Rotation paths and how fast each direction turns (degrees each step):
Each turn is a multiple of 5 degrees from 10 to 175, or 0.
Each row of a path follows its step; steps can be skipped.
Rotation 1:
step 2: [-11,   8,   4, -13, -15, -19,   6,  10, -12,  29,  19, -14, -11, -12,   1,
 -16, -40,  10,  18,  15,  30, -33,  43,   0,  -7,  15, -10, -28,   2, -12,
 -11,  34, -16,   1,   4,   0,   4,   2,  12,  17, -24]
step 3: [ 17,   1, -14,  11,   6,   1, -26,  19,  13, -15,  28, -10,  -5,   8, -33,
  21,   1,  26,   9,  28, -15,  -8,  18,   1, -30,  19,   4, -17,   3,  27,
 -41, -13,   7,   7,  17,   1,  -6, -28,  -6,  13,  26]
step 4: [-20,  22,   6, -33,  -5,  -8,   7,  10,   3,  43,  17,  23, -12,  19, -14,
 -33, -15,  32,  -3,  21,  -2,  11,   7,  -3,  -7, -24,   2,  20, -30,  -3,
 -14,  13,  10, -12,  -3,  14, -32,  -3,   4,  30,  -1]
step 8: [-17,  -1,  -6,  12,  15, -12,  -5,  -1,  16,  29,  31,  29, -28,  30, -41,
  16, -36,   9,  -3,  12, -19,  17,  25, -10,  -6,  -7,  -3, -14, -13,  -6,
   8,  -7, -24, -13,  26,   8, -19,  -1,  -1,  23,   7]
step 12: [ -5,   7, -20,   1,  -7,  -4, -12,  14,   4,  52, -17,  18, -11,  42, -30,
 -14, -11,  -7,   1,  -6,  30, -10,  23,   0,   5, -27,  -3,  -5,   2, -19,
  16,  32,  -8,   1,   4,  18, -24, -20,   1,  19,  14]
step 14: [-17,   1,   6, -19,  -6,  -3,   1,  22,  24,  14,  10,   7,   7,   2, -36,
 -21, -14,  15,   4,  11,   8, -12,   7,  20,  -6,   9, -19, -15,  43,  38,
 -30,  27,   4,  23,   2,   1, -15,   1,   4,  40,  15]
step 15: [-10,   7, -14,  11,  23,  -2, -36,  -9,  17,  24,   0, -12,   2,   4,  -5,
  -7, -10,   3,  15,  31, -26,   2,  29, -16,  -6, -29,  -3,  19, -31,   0,
 -27,  14,   4,  -2,  20,   2, -31, -31, -10,   1,  23]
step 23: [-19,  19,  -1,  12,   2,   0, -26,  -5, -13,  36, -12,  27, -37,  -4, -11,
  -5, -39, -15,  -6,  22, -32,  -8,  33,  -5,  18,  -8,  11,  -3, -13,  -6,
  -4,   8,   6, -19, -16,  27, -16, -16,   5, -17,  17]
Speeds:
[ -6,  -3,   5,   1,   8,  -1,   6, -16,   0,   3,   7,   2,   1,  -1,  -1,
   7,  -9, -11,   1,   1,   0,  -9,   3,   4,  -7,  -1,  -5,  -5,   5,   8,
   5,  -1,   8,   1,  -6,   2,  -2,  -1,  -6,   3,  -3] : 120
[  1,   6,   2,  -8,   4,   2,   1,   4,  -6, -15,   1,  -1,   2,  -7,  -4,
  -5,  -2,   8,   4,  -1,  -4,  -6, -12,   7,  -1,  -3,  -6,  -6,  -2,   4,
   4,  -1,   0,  -2,   5,  -2,  -2,  -5,  -9,   7,  10] : 100
[ -2,   2,   0,   7,   3,   3, -12,  -1,   2,  -8,   9,   2,   1,  -7,  12,
   3,  -9,  12,  -1,   2,   1,  -1,   8,  -6,   0,  -6,  -6,   0,   0,  -7,
  10,   5,  -7,   1,  -3,   4,   3,   5,   0,  -1,  -4] : 135
[ -7,   5,  -7,   3,  -1, -11,   5,   1,   8,   1,  -4,  -1,   4,  -4,  -2,
  -4,   5,   0,   7,   5,  -1,  -6,  -8,  -5,  -4,   5,  -3,  -6,   5,  -3,
  -1,   3,  -7,  -2,  -5,   2,  17,  -1,  -5,   0,  -9] : 95
[  1,   2,   1,   0, -11,  -4,   1,  -4,   2,   2,  -1,  -1,   3,  -3,   0,
   9, -16,   1,  12,   3,   0,   2,  -5,   1,   4,   1,  14,  -2,  -2,  -6,
   1,   0,   0,   8,   4,  -9,  -5,   0,  -8,  -5,  -1] : 135
[  3,  -5,   8,   0,  -9,   1,  -5,   5,   6,  -1,  16, -13,   2,  -7,   5,
  -4,   4,  -7,   2,  -6,  -3,   0,   1,   6,   3,   2,   1,  -8,   2,   8,
 -10,   6,  -3,   5,  -3,  -1,   2,  -1,   1,   1,   0] : 95
